128 stands for zero in the data rows.
Here is a table of points, one per row:
[133 131 116 145 122 157 158 100 103 87 144 140 153 85 118 145 118 98
 180 96 132 149 106 74 149 147 91 166 144 132 125 140 114 118 171 142
 122 74 131 106 85 54 193 126 171 102 175 57 151 143 144 82 142 110
 137 117 58]
[138 92 170 84 149 142 160 118 109 130 136 133 152 76 111 126 127 127
 139 145 178 137 146 67 137 113 100 115 164 132 194 133 179 178 113 165
 137 100 136 105 118 162 140 66 131 152 183 134 171 115 136 197 129 170
 147 108 70]
[140 85 131 134 126 139 105 100 130 129 165 146 102 109 60 119 103 106
 176 101 150 156 81 123 131 103 129 121 158 169 151 131 63 133 105 90
 116 93 156 147 130 47 147 165 166 126 165 78 135 128 141 102 135 105
 137 168 101]
[161 80 35 99 135 146 64 59 127 144 122 140 149 184 155 123 127 182
 141 155 157 171 100 135 65 95 198 55 161 244 129 84 9 91 115 64
 178 122 94 151 153 142 148 165 83 116 126 196 144 101 120 56 183 161
 113 148 157]
[238 27 127 117 123 168 176 127 109 98 171 146 132 122 98 98 107 123
 163 94 183 141 110 81 110 123 115 109 211 154 142 207 164 144 122 72
 139 105 131 113 100 170 129 92 136 113 162 143 103 94 11 141 143 117
 146 108 63]
[121 117 107 130 110 151 122 103 111 179 121 184 121 161 161 70 139 99
 183 192 146 197 122 174 164 132 141 119 118 175 145 56 169 113 39 103
 193 105 136 72 159 156 140 155 129 166 96 194 114 123 144 125 120 167
 36 161 154]
[220 162 95 129 136 165 124 135 78 93 135 128 58 117 155 143 100 121
 157 140 98 120 146 134 59 103 188 75 137 153 129 142 64 123 85 103
 162 108 106 83 217 121 122 174 98 104 92 181 135 89 177 129 101 113
 73 186 140]
[194 68 63 130 127 124 96 60 125 102 178 132 114 141 154 123 141 71
 172 133 173 108 120 128 151 109 113 127 136 135 132 183 98 138 102 104
 110 113 91 179 89 75 138 145 111 153 141 164 178 115 129 133 150 125
 206 94 132]
[247 170 95 132 148 131 102 75 146 97 158 112 137 89 160 93 109 141
 167 100 149 154 93 141 105 99 135 120 163 135 157 144 73 138 163 212
 133 119 100 142 77 73 108 145 133 115 107 160 136 144 152 137 100 109
 229 129 92]
[167 184 122 149 155 162 88 74 141 148 163 171 179 97 133 164 116 123
 172 141 110 178 153 160 124 126 151 154 137 108 152 28 153 178 102 58
 113 86 105 114 141 80 107 110 78 136 149 149 64 104 214 146 54 181
 110 119 139]
[156 152 168 89 134 145 135 151 69 189 147 129 116 139 128 147 82 139
 123 107 152 122 114 139 116 60 128 131 89 148 135 85 130 96 96 119
 123 115 145 155 141 71 133 164 146 105 69 182 166 172 145 146 159 149
 83 130 148]
[122 162 130 67 152 148 65 123 69 119 135 139 138 205 171 204 108 124
 152 132 133 206 120 167 121 105 126 136 99 149 153 101 95 105 141 125
 159 110 65 101 159 146 80 146 97 153 66 130 109 157 186 135 108 128
 132 152 158]
[132 68 86 63 149 130 111 106 85 143 106 127 130 87 133 125 163 160
 178 137 171 109 134 157 161 39 145 119 134 163 178 98 80 67 112 123
 148 120 154 134 118 191 96 142 126 125 95 186 133 84 163 136 73 92
 115 178 120]
[180 199 100 158 121 135 139 150 166 149 107 147 91 120 149 151 90 115
 140 86 138 114 120 122 153 66 117 161 98 134 114 153 88 118 204 107
 110 64 102 89 93 134 166 158 168 122 151 78 96 174 193 158 123 141
 172 144 134]
[89 56 165 79 132 131 151 108 127 191 109 148 110 155 164 130 193 137
 138 157 160 131 161 132 168 83 96 113 124 177 145 58 97 116 86 112
 163 106 108 81 125 69 89 130 109 110 135 180 127 115 116 119 172 159
 50 117 163]
[17 98 115 131 127 125 165 97 181 90 125 143 138 84 101 127 126 105
 159 161 151 126 178 45 147 64 87 112 155 127 159 153 125 145 137 131
 94 121 106 94 110 89 123 105 130 109 131 183 90 142 159 145 137 91
 121 124 82]
[129 196 124 105 138 156 140 131 156 69 119 125 109 92 163 182 137 116
 192 194 112 95 79 133 121 154 129 72 148 131 118 149 156 138 126 112
 116 118 118 110 104 157 129 127 121 141 141 134 108 136 106 115 169 145
 177 151 99]
[105 0 86 134 118 150 147 126 82 96 127 170 117 81 79 90 120 124
 219 125 183 117 135 93 101 117 134 97 148 149 135 105 69 119 77 110
 164 139 105 88 87 66 178 126 140 136 217 149 101 96 90 150 163 129
 93 77 73]
[176 126 192 87 120 140 150 109 128 177 156 131 124 78 123 156 160 119
 130 29 148 147 165 92 133 155 118 70 120 152 188 108 95 126 193 116
 86 120 131 148 106 173 122 102 117 175 154 135 144 139 140 121 139 113
 97 151 123]
[195 147 162 69 151 142 119 153 200 191 151 114 149 113 155 181 144 125
 181 65 114 138 118 133 134 70 113 146 63 99 158 117 99 106 141 93
 114 103 124 105 102 103 133 124 105 120 145 165 189 146 140 187 96 84
 191 149 142]
[120 76 90 153 132 127 128 114 94 160 121 149 141 112 126 94 136 153
 183 105 117 144 83 115 104 118 136 87 170 178 132 147 139 156 132 150
 114 124 88 114 133 226 119 102 140 105 136 70 99 59 45 91 202 163
 36 141 106]
[163 181 118 100 146 142 141 67 183 117 136 148 122 131 122 169 148 93
 126 133 159 192 172 148 121 123 99 173 87 138 166 140 118 118 89 122
 100 121 74 153 103 129 120 148 113 133 103 180 166 164 143 156 126 142
 66 134 145]
[106 153 139 120 176 127 102 111 156 169 124 146 121 123 152 144 88 177
 125 128 177 102 148 186 110 100 147 70 90 142 145 153 77 102 131 102
 151 117 172 138 150 137 75 144 133 113 62 229 205 87 179 153 78 99
 147 125 143]
[97 152 126 133 162 144 142 59 99 96 120 99 125 131 150 90 133 132
 171 69 179 136 105 71 119 111 163 142 172 139 113 166 105 147 151 54
 109 132 97 130 163 86 145 115 118 164 82 62 109 120 93 132 97 122
 247 132 111]
[173 88 97 107 144 157 129 39 151 110 134 143 89 79 145 146 108 119
 178 165 130 159 67 127 99 82 145 139 169 176 151 138 126 121 153 112
 129 104 135 100 154 85 126 129 140 113 170 83 81 139 122 98 145 101
 77 101 165]
[160 128 113 154 134 147 171 128 81 98 128 130 131 117 122 93 180 119
 205 93 187 129 102 119 94 133 91 71 192 145 149 195 120 182 218 95
 111 123 146 83 129 178 150 137 99 118 178 137 115 124 86 122 162 150
 60 134 75]
[163 110 216 73 165 121 151 159 112 156 100 122 165 81 125 109 220 106
 143 150 130 165 114 111 142 66 109 85 123 152 180 132 118 116 150 105
 128 104 62 145 151 146 142 121 104 82 114 162 126 104 148 128 114 100
 199 140 126]
[95 165 59 168 128 137 81 71 121 91 89 172 130 108 138 98 131 130
 170 101 129 148 126 113 108 90 159 131 95 204 110 177 67 127 147 139
 131 106 98 207 98 99 141 140 99 145 135 136 163 147 96 133 103 122
 197 134 144]
[88 89 76 106 125 113 82 129 171 122 103 166 140 105 193 189 134 166
 144 87 159 102 133 141 150 103 159 81 115 171 166 97 105 114 57 143
 148 110 132 131 143 84 152 149 129 137 82 144 67 64 159 108 80 126
 118 186 155]
[149 136 138 93 142 119 157 127 152 117 144 159 63 152 102 165 185 110
 119 41 149 101 134 67 130 145 81 89 142 124 182 43 140 119 122 80
 87 104 95 116 126 188 112 118 149 104 138 132 162 145 156 164 127 126
 180 105 72]
These points spread out most along one direction. How far along it is each point below, from 0 to 99? The average is 50, and the first point in the table lies past the average. One standard deviation of the points above along it is 16.
[176 126 192 87 120 140 150 109 128 177 156 131 124 78 123 156 160 119
 130 29 148 147 165 92 133 155 118 70 120 152 188 108 95 126 193 116
 86 120 131 148 106 173 122 102 117 175 154 135 144 139 140 121 139 113
 97 151 123] 56
[247 170 95 132 148 131 102 75 146 97 158 112 137 89 160 93 109 141
 167 100 149 154 93 141 105 99 135 120 163 135 157 144 73 138 163 212
 133 119 100 142 77 73 108 145 133 115 107 160 136 144 152 137 100 109
 229 129 92] 53
[122 162 130 67 152 148 65 123 69 119 135 139 138 205 171 204 108 124
 152 132 133 206 120 167 121 105 126 136 99 149 153 101 95 105 141 125
 159 110 65 101 159 146 80 146 97 153 66 130 109 157 186 135 108 128
 132 152 158] 25
[138 92 170 84 149 142 160 118 109 130 136 133 152 76 111 126 127 127
 139 145 178 137 146 67 137 113 100 115 164 132 194 133 179 178 113 165
 137 100 136 105 118 162 140 66 131 152 183 134 171 115 136 197 129 170
 147 108 70] 67
[133 131 116 145 122 157 158 100 103 87 144 140 153 85 118 145 118 98
 180 96 132 149 106 74 149 147 91 166 144 132 125 140 114 118 171 142
 122 74 131 106 85 54 193 126 171 102 175 57 151 143 144 82 142 110
 137 117 58] 74
[129 196 124 105 138 156 140 131 156 69 119 125 109 92 163 182 137 116
 192 194 112 95 79 133 121 154 129 72 148 131 118 149 156 138 126 112
 116 118 118 110 104 157 129 127 121 141 141 134 108 136 106 115 169 145
 177 151 99] 57
[17 98 115 131 127 125 165 97 181 90 125 143 138 84 101 127 126 105
 159 161 151 126 178 45 147 64 87 112 155 127 159 153 125 145 137 131
 94 121 106 94 110 89 123 105 130 109 131 183 90 142 159 145 137 91
 121 124 82] 61
[161 80 35 99 135 146 64 59 127 144 122 140 149 184 155 123 127 182
 141 155 157 171 100 135 65 95 198 55 161 244 129 84 9 91 115 64
 178 122 94 151 153 142 148 165 83 116 126 196 144 101 120 56 183 161
 113 148 157] 32
[163 110 216 73 165 121 151 159 112 156 100 122 165 81 125 109 220 106
 143 150 130 165 114 111 142 66 109 85 123 152 180 132 118 116 150 105
 128 104 62 145 151 146 142 121 104 82 114 162 126 104 148 128 114 100
 199 140 126] 49
[132 68 86 63 149 130 111 106 85 143 106 127 130 87 133 125 163 160
 178 137 171 109 134 157 161 39 145 119 134 163 178 98 80 67 112 123
 148 120 154 134 118 191 96 142 126 125 95 186 133 84 163 136 73 92
 115 178 120] 35
